In the data rows, the value 128 means zero.
Here are some points:
[134 127  88 117 147 135 132 165 142 134 111 133 147 123  88 108 121 133
 143 182 150 150 123 155]
[122 124  88 116 103 141 125 140 152 138 172 125 159 164 120  54  36  92
 117 143 126 112 188 147]
[116 109 117 129 105 131 114 114 133 129 134 127 154 134 141 113 123 144
 133  88 152 136 128 115]
[ 98 141 163 180 162 102 143 113 127 142 101 115 119 130 115 112 147 121
 116 109 135 127 127 119]
[140  93 140 157 173 113  97  99  71 161  92 124  98 124 101  90 122 115
 116 117  71 129 115  66]
[171 143 151 104 102 127 148 130 142  99 118 139 141 140 153 170 177 145
 133 137 123 130  86 158]
[157 136 110 133 141 122 141 123 115 128 137 124 141 145 129 130 120 130
 134 123 144 142 121 133]
[154 110  89 119  76 131  80 108 116 117 138 138 120 124 145 149 129 114
 112 140 106 137 148 159]
[112 132 149 132 209 124 137 119 147 149  86 119 118 135  94 164 173 208
 131 128 154 149 105 106]
[100 103 133  75 103 136 102 150 118 111 136 100 147 125 118 126 145 161
 122 132 130 102 138 156]
[119 179 152 131 123  92 145 126  98 148 120 154 103 112 169 126 122 152
 135 123 130 122 111 147]
[181 144 145 168 202 105 172 113  84 155 110 166 100 142 125 135  90 115
  81 114  70 214  94 104]
[118 112 100 102 107 127  90 129 108 170 126 136 118  93 105  97 128  89
 151 138 114 114 120 103]
[ 88 124 117  95 129 143 101 149 137 101 101 126 151 100 102 138 131 159
 160 136 137  69 156 129]
[132 114 124 135 137 130  79 119  93 165 107 116 123  68 119  75 113 139
 148 149 116 114 120 109]
[ 80 132 148 158 161 129 140 149 142 160 131  84  99 143  97 117 128 152
 131  85 151 168 118  77]
[ 95 137 125 135 153  96 102 104 106 123 165 142 119 132 140 147 131 128
 112 110 109  91 199 122]
[132 164 148 167 151 103 155 169 154 137 115 123 112 141 117 173 143 141
 142 107 145 133 114 100]
[110 117 126 128 127 138 139 132 136 142  77 119 135  91 133 128 131 137
 100 140 151 156 100  84]
[168 183 126 121 153 119 149 143 117 121 113 154 106 144 130  93 146  98
 116 113  76 122 118 126]
[124 103  81 101  95 119 112 104 177 168  91 115 144  84 141  81 103 108
 155 115 132 125 105 122]
[163 104 156 156 142 139  90 189  99 100 120  99 120 153 102 131 127 186
 112 144 132 149 129  92]
[114 116 125  82  94 122 143 150 153 140 144 131 129 134 110 143 131 119
 131 127 154 105 125 165]
[128 145 134 128 143 134 146 183 118 111 120  79  96 134 136 136 160 171
 147 133 137 143  95 120]
[122 126 140 148 119 127 126 125 131  98 122 136 130 128 156 117 142 128
 117  97 138 139 101 129]
[101 156 144 145 148 110 147 114 142 121 105 138 150 137 141 153 147  88
 143 143 120  82 136 168]
[157  95 150 159 189 115 142  93  99 210 129 161 117 115  94  81 101 104
 121 108 102 164 129  90]
Here are 16 more points, each followed by its number:
[205 151 149 176 157 106 155  90  58 144  89 149 118 131 131 107 123 140
  99  66  79 224  95  59] 0
[109 112 136 115 119 148 107 120 112 122 166 103  99 106  92 121 120 134
 135 156 126  96 110 134] 1
[167 167 116 108 117 148 153 150 164 116 113 133 127 123 155 158 149 163
 118 139 136 114  93 140] 2
[ 74 125 103  73  95 108 106 162 145 150 130 130 120 115 143 124 100  80
 137 145 114  96 133 135] 3
[124 102 134 107 143 102 112 103 114 137 139 139 150  85 131  69 114 100
 151 115 153 104  90  88] 4
[110 121 160 165 117 127 136 110 109 105 122 132 150  86 132 182 153 117
 114 117 112 120 118 155] 5
[107 120 126 149 112 119 123 117 121 107 159 143 133 135 141 128 135  86
 137 142 126 143 153 153] 6
[207 162 178 184 143 140 148 118  35 112 125 102 124 130 160 147 146 139
 103 135  95 204 101  82] 7
[149 118 115 132 122 136 134 123 126  96 107 137 134 135 139 130 130 119
 148 110 131 159  94 126] 8
[ 98 105 124 111 115 117 136 135 182 153  91  91 136 115 106  85 108 144
 113 104 141 116 105 137] 9
[164 103  99 115 144 133 160 111 148 162 105 152  91 125  77 190 156 126
 128 143 159 132 151 120] 10
[110 117 121 108 114 117 100 109 107 158 151 134 106 135 148  88 122 105
 157 113 117  94 132 135] 11
[129 119 141 119 106 116 130 119 138 126 115 147 126 100 151 176 156 142
 106 129 129 128 117 115] 12
[131 138 126 181 137 131 141 135 164 128 112 110 139 128 110 155 144 132
 112 123 128 135  97 112] 13
[125 119 129 129 127 101 146 105 133 140 159 141 129 115 121 152 109 110
 140 107 156 137 149 148] 14
[131 155 129 152 162 133 139 112 147 139  90 137 114 118 111 146 150 128
  91 131 138 153 118 111] 15
Which of these numbered points is nearest to each point below, looking only along the 7 directions in which the first points spread most? Its number follows each.
[ 81 131 125 127  96 114 118 100 132 138 145 121 137 138 129 136 120  77
 138 104 151 135 130 119] > 14
[164 145 102  95  51 143 105 155 108  58 226 139 153 205 169 112  72 130
 162 134  96 120 177 174] > 6
[122  93 120 118 126 145  65 115 138 170 125 132 132  78 131 124 121  79
 144 109 142 114 119 130] > 4
[100 138 137 115 123 124 110  95 109 125 135 143 113 118 136 113 115 110
 111 127  87 127 128 113] > 11
[120 137 148 124 140 118 144  78 149 102 144 137 130 130 149 157 153  97
 117 110 138 124 127 127] > 5
[167  93 110 112 130 148 115 143  84 122 111 123  98 112 146 181 167 165
 138 156 123 109 129 118] > 12
[236 129 145 183 187 101 171 103  88 156 103 181  98 164 151 107 106 131
 114 102 111 211  82  73] > 0
[112 117 127 112 149 126  91 125  99 116 121 148 136 104 111 121 155 105
 115 159 146 132 161 106] > 1
[157 149 140 103 108 114 126 127 135 120 157 107 126 149 131 149 111 129
 153 104 119 145  87 142] > 8
[180 118 123 127 127 156 113 114 107 131 105 133 143 128 149 168  78 147
 132 100 150 129 118 107] > 8
[ 87 118 146 147 123 133 142 140 138 119 148 125 135 113 129 102 157 124
 131 115 142 132 139 116] > 14
[142 148 102 120  81 111 110 175 144  88 124 114 125 144 145 134 119 144
 125  81 140 123 136 107] > 8
[164 124 148 120  97 131 116 111 108 123 147 137 143  89 135 166 148 126
 117 145 123 107 122 138] > 12
[162 120 132 110 187 143 104 107  89 173  86 138 126 101 103  89 137 116
 101 115  92 132 106  91] > 4
[124 137 160 131  98  85 134 100 128 149 146 112 142 112 156 186 126 144
 147 118 147 150 140 122] > 12
[120 163 153 178 163 132 149 124 152 125  96 169 125 149  95 136 167 102
 113 133 111 142 138 124] > 15
[115 143 145 186 166  99 163 117 145 137 136 129 121 131 113 125 110 106
 130 131 121 149 138 105] > 15
[143 106 109 133 132 146  68 118  93 169 140 118  87 120 126  44 111 122
 155 140 136 100 140 140] > 11
[124 136 164 107 124 127 161 138 109 143 127  96 117 135 129 155 112 194
 168 112 155 190  82 147] > 13
[137 141 144 132 154 124 157 125 110 125 120 129  98 124 103 154 152 160
  84 124 134 133 119 141] > 15
